(in the rows, 128 means zero)
Families of rows that turns and mirrors carry onto each other, the same ones carrying the whole set onto itself: the rest of each named row's family, in list order:
3 families of 5 rows:
Q_414: [145 132 112 126 121 122 183 137 126 155 145 103  98 107 134 120 119]
Q_687: [133 102 129 115 128 130 171 144 112 151 171 105 115 123 136 123 118]
Q_605: [125 153 110 131 125 129 135 109 152 107  86 120 107 133 128 149 111]
Q_90: [123 143 154 109 129 157 118 112 143 117 127 144 117 125 109  73 104]
Q_905: [123 117 119 163 132 108 128 115 123 112 157 179 122  82 132 119 153]
Q_196: [135 132 152 110 102 127 128 157  92 146 118 133 107 107  93 142 158]
Q_889: [125 117 119 131 131 113 199 123 133 138 158 116 130 125 128 103 140]
Q_682: [ 99 121 137 105 133 185 125 111 141 132 123 142 117 134 108  97 114]
Q_30: [144  91 119 141 149 122 116 120 139 111 152 181 104  96 128 112 124]
Q_791: [149 123 138 144 137 104 101 141 127 106 142 170 103  83 128 112 134]
Q_395: [109 125 101 138 136 134 132 124 144 110 107 116 112 129 149 172 121]
Q_883: [113 123 148 119 105 129 154 126  94 131 112 149 132 118  89 148 177]
Q_797: [ 99 140 108 147 129 109 131 110 154  95 107 125 135 144 125 148 143]
Q_893: [133  99 153 107 112 126 116 142  95 125 121 150 118 128  89 160 152]
Q_22: [ 87 139 144 125 119 157 123 107 133 127 150 143 139 131 101  78 135]

The rest of the family of Q_395: Q_687, Q_682, Q_30, Q_893
The rest of the family of Q_22: Q_905, Q_889, Q_883, Q_797
The rest of the family of Q_414: Q_605, Q_90, Q_196, Q_791

Families of rows that turns and mirrors carry onto each other, the same ones carrying the whole set onto itself: the rest of each named row's family, in list order:
5 families of 8 rows:
Q_442: [124 117 105 153 124 107  97 125 146 132  86]
Q_464: [ 75 164 120 128 169 156 110 131 137 158 135]
Q_181: [ 78 155 129 130 176 160 103 124 133 161 131]
Q_949: [ 71 133 129 129 125  97 114 101 121  99  71]
Q_584: [119 141  89 134 123 123  93 147 131 155 104]
Q_555: [ 46 156 142 110 146 143 127 100 113 126  86]
Q_589: [ 73 125 129 113 121 107 109  86 124 110  69]
Q_200: [124 118  99 135 120 111  84 113 149 141  90]
Q_103: [ 55 167 150 135 160 145 110  93 114 122  86]
Q_650: [109 141 103 153 149 122 109 132 157 150 140]
Q_705: [115 134  95 151 119 134  99 151 137 139 103]
Q_785: [ 90 130 113 118 106 119  93 115 111 124  59]
Q_946: [ 82 153 114 132 110 115  90 113 110 107  64]
Q_97: [115 139 100 145 112  94  90 109 140 124  84]
Q_426: [122 146  93 139 129 138  81 135 142 160  99]
Q_291: [ 69 148 141 131 135 106 115  75 124 112  71]
Q_214: [114 129 112 137 163 131 110 127 150 159 139]
Q_87: [ 93 137 114 121 107 125  99 106 118 129  51]
Q_340: [ 75 141 133 111 133  99 103  81 112 110  75]
Q_393: [123 122  96 127 116  98  92 120 133 132  94]
Q_195: [101 134 107 134 162 126 113 132 158 156 141]
Q_798: [ 64 151 145 139 173 134 136  98 143 136 126]
Q_45: [ 47 156 143 109 151 138 110  99 105 125  87]
Q_479: [ 94 138 112 142 103 119  89 115 125 131  54]
Q_49: [ 68 148 149 120 182 131 122  88 129 137 120]
Q_956: [ 44 153 145 128 138 135 121 101 115 122  74]
Q_48: [ 59 163 131 142 168 153 115 129 137 151 129]
Q_109: [117 133  92 130 120  94  83 119 143 134  92]
Q_677: [105 143 121 158 175 131  99 123 156 151 132]
Q_661: [ 58 160 150 117 161 141 122  91 110 139  82]
Q_685: [ 60 143 148 120 177 132 132  91 140 138 113]
Q_256: [ 49 148 142 114 170 129 119  92 133 126 122]
Q_673: [122 129  98 138 131 141  85 141 137 162 103]
Q_493: [ 90 152 114 118 114 110  91 105 107 127  57]
Q_197: [ 89 148 131 153 169 165 117 130 141 154 124]
Q_434: [100 141 111 136 168 134  94 119 157 156 143]
Q_942: [ 52 160 145 133 178 121 116  98 130 119 117]
Q_721: [110 148  98 156 134 137  83 143 147 159 109]
Q_343: [ 86 149 125 133 169 155 124 133 134 167 129]
Q_820: [ 77 141 133 116 135 101 102  77 126 117  64]

The rest of the family of Q_181: Q_785, Q_214, Q_340, Q_393, Q_45, Q_49, Q_673
The rest of the family of Q_949: Q_442, Q_103, Q_705, Q_946, Q_677, Q_197, Q_942
The rest of the family of Q_195: Q_464, Q_555, Q_426, Q_87, Q_109, Q_685, Q_820

Families of rows that turns and mirrors carry onto each other, the same ones carrying the whole set onto itself: the rest of each named row's family, in list order:
5 families of 4 rows:
Q_134: [137 162 137 112 132  70 104 142 120  89 112 149 166 162 118 131 133]
Q_549: [116 154 159 113 138 117 132 154 149 132  65 110 154  87  86 151 133]
Q_809: [135 172 150 104 128  71 121 150 125  81 110 147 166 169  92 146 139]
Q_110: [107 142 113  77 137 140 124 143 164  85 125 141 118 165 115 156 112]
Q_842: [108 175 138 107 124  79 132 137 110  70 119 152 147 157 109 133 139]
Q_652: [ 98 165 147 109 150  90 153 100 146 159  88 116 131 146 121 129 152]
Q_180: [124 156 152  87 106 112 131 167 166 141  79 106 162 106  77 151 113]
Q_895: [109 150 117  73 123 145 126 161 142  89 136 125 124 158 116 165 111]
Q_306: [105 135 140 111 127  97 123 111 145 176 100 130 112 165 105 134 144]
Q_217: [126 158 133 110 111  83 106 144 106 103 120 150 161 152  72 128 138]
Q_287: [108 155 154  87 125 120 156 145 154 122  60  92 140  99 100 164 130]
Q_745: [121 148 152 115 129 125 129 157 157 139  56  95 164 109 106 158 130]
Q_876: [109 137 136  78 127 142 105 174 168 118 128 149 130 157 129 157 115]
Q_465: [117 150 126  82 150 149 128 157 154  77 119 141 145 153 133 167 130]
Q_853: [108 143 122  91 126 140 118 167 152  77 140 132 129 134 114 162 112]
Q_767: [115 158 139 110 128  78 107 137 114  98 128 155 173 172 117 147 145]
Q_14: [119 138 143 111 136 120 133 146 179 137  71  89 150 103 102 155 120]
Q_70: [ 95 165 135 101 112  93 151 106 139 170 109 121 114 134 115 136 145]
Q_769: [ 75 157 148  90 123 107 142 109 146 170 101 125 124 145 120 136 159]
Q_582: [ 94 158 149 102 113  76 150 104 136 169 102 112 130 146 105 152 144]

The rest of the family of Q_465: Q_842, Q_652, Q_287
The rest of the family of Q_809: Q_549, Q_110, Q_769
The rest of the family of Q_876: Q_180, Q_306, Q_217
The rest of the family of Q_70: Q_134, Q_895, Q_745

Families of rows that turns and mirrors carry onto each other, the same ones carrying the whole set onto itself: the rest of each named row's family, in list order:
5 families of 6 rows:
Q_79: [ 62 127 110 132 128 137 100 175 132 129  67 118 123 123 135 128 153 137]
Q_692: [115 161 115  97 131 132 119 156 111 119  88 136 115 129 112 124 156  98]
Q_613: [ 63 106  88 127 110 155 123 137 142 117 134 132 130 144 190  73 130 104]
Q_607: [ 79 116  87  97 130 130 115 112 164 134 103 110 144  99 140 103 140 173]
Q_642: [ 88 122  99 125 119 162 133 135 144 122 157 147 128 149 195  89 118 100]
Q_498: [ 46  92  93 128 131 142  96 137 156 129  84 118 134 128 154 105 148 146]
Q_27: [101 146 107 102 153 170 130 110 141 137 171 151 113 143 177 112 120 128]
Q_148: [ 39 108  80 110 130 149 101 124 135 122 105 110 116 128 160  76 155 136]
Q_354: [106 150 114 126 119 161 138 159 128 123 153 151 121 148 184 107 117  94]
Q_522: [ 82 128  95  99 124 126 106 143 121 113  70 120 121 125 115  98 168 106]
Q_164: [ 94 101  86  89 141 145 118  83 158 122 132 144 134 140 151  88 143 114]
Q_897: [ 72  99  80  94 128 132 105 106 144 115  92 125 131 131 135  80 161 114]
Q_34: [100 123  93  93 139 139 125  99 171 140 131 125 145 106 150 113 126 172]
Q_697: [127 134 105  87 148 151 131  96 148 127 149 160 127 144 148 115 132 106]
Q_663: [ 73 142 105 133 103 145 121 186 112 114 101 124 117 136 163  94 141  93]
Q_653: [114 180 123 107 147 163 130 151 116 135 147 147 101 136 155 134 127 119]
Q_125: [ 51 142  97 114 125 142 102 165 109 120  81 106 105 122 139  97 161 126]
Q_990: [ 90 178 119 113 133 149 117 179  99 127 103 125  98 125 136 126 147 118]
Q_966: [ 82 135  96 100 125 124 113 140 146 131  82 104 137  94 124 114 148 168]
Q_792: [ 66  89  95 122 143 155 108 108 173 137 127 138 139 138 174 109 129 148]
Q_911: [ 98 159 131 130 137 146 114 182 125 136  92 137 118 128 135 154 138 130]
Q_112: [118 156 132 124 150 159 126 153 143 144 135 157 123 138 155 158 119 132]
Q_586: [105 161 111 101 129 127 122 155 136 135  89 113 131  95 118 134 141 161]
Q_481: [123 150 109  93 143 143 134 114 161 143 139 135 139 107 144 133 120 166]
Q_793: [137 163 120  92 143 145 132 132 126 126 127 156 118 138 129 132 138  98]
Q_988: [102 121 114 120 154 164 123 115 167 144 151 158 134 143 174 135 115 141]
Q_569: [ 56 115  90 131 103 146 116 163 127 112 106 120 125 137 174  75 142 101]
Q_137: [ 63 109  85 103 144 163 115  97 151 130 150 132 119 138 179  83 134 137]
Q_952: [126 168 118  97 138 137 132 141 143 140 118 130 132 101 129 144 127 160]
Q_171: [ 98 160 116 130 111 153 132 184 112 119 126 140 115 141 168 110 128  90]

The rest of the family of Q_171: Q_613, Q_642, Q_354, Q_663, Q_569
The rest of the family of Q_897: Q_692, Q_522, Q_164, Q_697, Q_793
The rest of the family of Q_966: Q_607, Q_34, Q_586, Q_481, Q_952

Families of rows that turns and mirrors carry onto each other, the same ones carrying the whole set onto itself: the rest of each named row's family, in list order:
12 families of 3 rows:
Q_690: [114  81 114 142 129 113  56  90 161 159 121 130 110  98 157 129]
Q_59: [143 106  99 130  91 111 140  56 144 135 118 116 139 149 161 124]
Q_989: [136  95 128 128  87 116 136  46 155 137 111 121 136 162 158 130]
Q_307: [136  67 113 135 124 131  57  93 187 155 107 142 122 110 158 137]
Q_69: [162  58 108  96  75 117  87  35 129 151 124 122 128  98  88 106]
Q_94: [183  81 128 100  75 125  63  67 120 150 130 119 135 111  98 100]
Q_203: [162  75 107  90  66 122  80  57 112 159 115 126 123 112  88 108]
Q_215: [104  75 134 131 125 122  55  84 158 155 106 137 123  88 149 124]
Q_111: [165  84 109 122  81 122 132  60 162 114 100  97 121 153 139 100]
Q_156: [155  41 113 106  75 117  73  51 139 135 112 120 106  83  95 117]
Q_277: [161  86  99 128  82 126 128  55 160 129 101 128 149 156 152 142]
Q_654: [148  40 103  99  81 118  64  67 120 134 114 118 118 103  89 121]
Q_2: [127  85 130 142 113 140  84  96 171 156  84 114 102  92 161 128]
Q_521: [135  76 155 144 118 138  53  79 166 154 137 135 122 105 154 119]
Q_285: [156  87  96  98  70 108  67  55 121 137 131 118 122  92  93 109]
Q_736: [134  76 137 132 124 109  62  80 174 167 119 107 111 110 169 136]
Q_778: [131 119 103 114  85 143 127  56 166 134 107 106 147 144 144  97]
Q_892: [117  83 127 143 120 145  56  82 163 169  97 126 110  90 145 117]
Q_844: [156  91 109 120  75 142 143  49 143 148 128 113 130 145 154 122]
Q_634: [169  57 118  92  83 116  79  49 126 136 118 130 129 106  81 123]
Q_979: [116  71 129 127 124 127  80 104 167 159  96 114 115 100 162 138]
Q_702: [117  76 133 131 125 128  46  92 169 166 115 131 105 112 148 113]
Q_121: [134  70 102 102  74 116  57  35 139 125 120 113 133 111  87  99]
Q_543: [140 118 107 132  80 116 130  50 151 119 121 109 134 144 154 121]
Q_267: [129  82 137 129 130 145  64  97 164 162 100 138 112  93 141 133]
Q_415: [103  92 131 119 111 119  65  70 174 165 102 115 130  80 149 132]
Q_302: [178  62  86  97  77 125  63  68 135 149 107 136 133 108  95 124]
Q_725: [149  80 103 116  86 131 142  70 149 120 109 106 136 160 142 114]
Q_899: [155  65 101  90  77 114  77  54 120 133 121 130 136 110  88  93]
Q_450: [157  73  83 102  78 112  72  62 111 145 129 128 122 106  92 106]
Q_763: [149 101 119 134  98 115 127  46 166 132 100 100 138 160 154 109]
Q_240: [156  99 125 128 104 129 128  62 163 118 103 116 138 168 144 120]
Q_774: [112  97 120 135 119 123  58  87 171 150 126 126 108  86 157 121]
Q_145: [138 109 117 123  96 121 137  63 150 129  99 117 150 150 158 113]
Q_515: [158 107 144 139  79 132 121  51 138 135 115 116 150 147 155 130]
Q_300: [161  66 101 118  75 133  45  59 110 148 117 114 108 118  99 109]

The rest of the family of Q_702: Q_989, Q_203
The rest of the family of Q_267: Q_634, Q_240
The rest of the family of Q_515: Q_94, Q_521
The rest of the family of Q_307: Q_277, Q_302
The rest of the family of Q_778: Q_121, Q_415
The rest of the family of Q_690: Q_59, Q_450
The rest of the family of Q_979: Q_654, Q_725
The rest of the family of Q_156: Q_111, Q_2
The rest of the family of Q_774: Q_285, Q_543

Families of rows that turns and mirrors carry onto each other, the same ones carrying the whole set onto itself: the rest of each named row's family, in list order:
7 families of 4 rows:
Q_546: [117 127 102 147 111 123  95 160 154 133 115 145]
Q_457: [128 136 132 127  93 168 133 164 128 141 124 129]
Q_519: [129 130 119 108 147 131 120 107 101 106 162 100]
Q_313: [111 125 133 153 122 164 140 139 123 127 149 166]
Q_405: [113 127 125 153 134  89 110  99 131 100 100 126]
Q_292: [124 131 148 116 108  92 105  91 112 110 122 104]
Q_566: [124 114 150 136 103  76 106 128 134 139 108 118]
Q_974: [133 120 159 110 125 100 131 107  99 127 143  90]
Q_446: [136 145 132 116 163 158 135 106 113 118 129 105]
Q_578: [129 140 134 128 153 105 106  87 131 112 102 113]
Q_695: [152  99 143 116 126  84 101 115 118 133 142 107]
Q_199: [119 129 136 142  84 107  98 140 146 135  96 136]
Q_960: [116 125 144 136 137 146 142 102  99 108 166 142]
Q_507: [147 100 133 137 108  96  95 151 141 150 122 132]
Q_568: [124 134 118 142 138 177 154 145 116 117 131 128]
Q_859: [159 105 140 107 132 133 128 133 105 139 163 103]
Q_399: [104 121 134 167 113 118 114 126 139 122 125 173]
Q_35: [114 129 113 165 119 134 124 151 149 122  95 149]
Q_819: [135 136 146 104 116 154 140 116  95 119 150 100]
Q_297: [118 125 115 130 128  82  85 107 132 109 125 119]
Q_666: [124 130 130 128 152 131 142  94 100  95 138 106]
Q_384: [125 139 123 149 135 123 103 130 158 132  83 139]
Q_938: [133 144 121 135 144 175 133 147 141 136 108 132]
Q_201: [138 122 149 115 117 154 152 152 106 146 148 103]
Q_881: [129 131 105 125 131 172 129 160 123 129 152 124]
Q_550: [153 103 130 126 114 144 122 171 130 157 143 127]
Q_165: [108 120 143 149 128 100 114  89 116 104 143 151]
Q_726: [127 119 140 141  95 130 127 174 139 157 113 131]

The rest of the family of Q_578: Q_446, Q_384, Q_938
The rest of the family of Q_974: Q_566, Q_201, Q_726
The rest of the family of Q_507: Q_695, Q_859, Q_550
The rest of the family of Q_546: Q_519, Q_297, Q_881

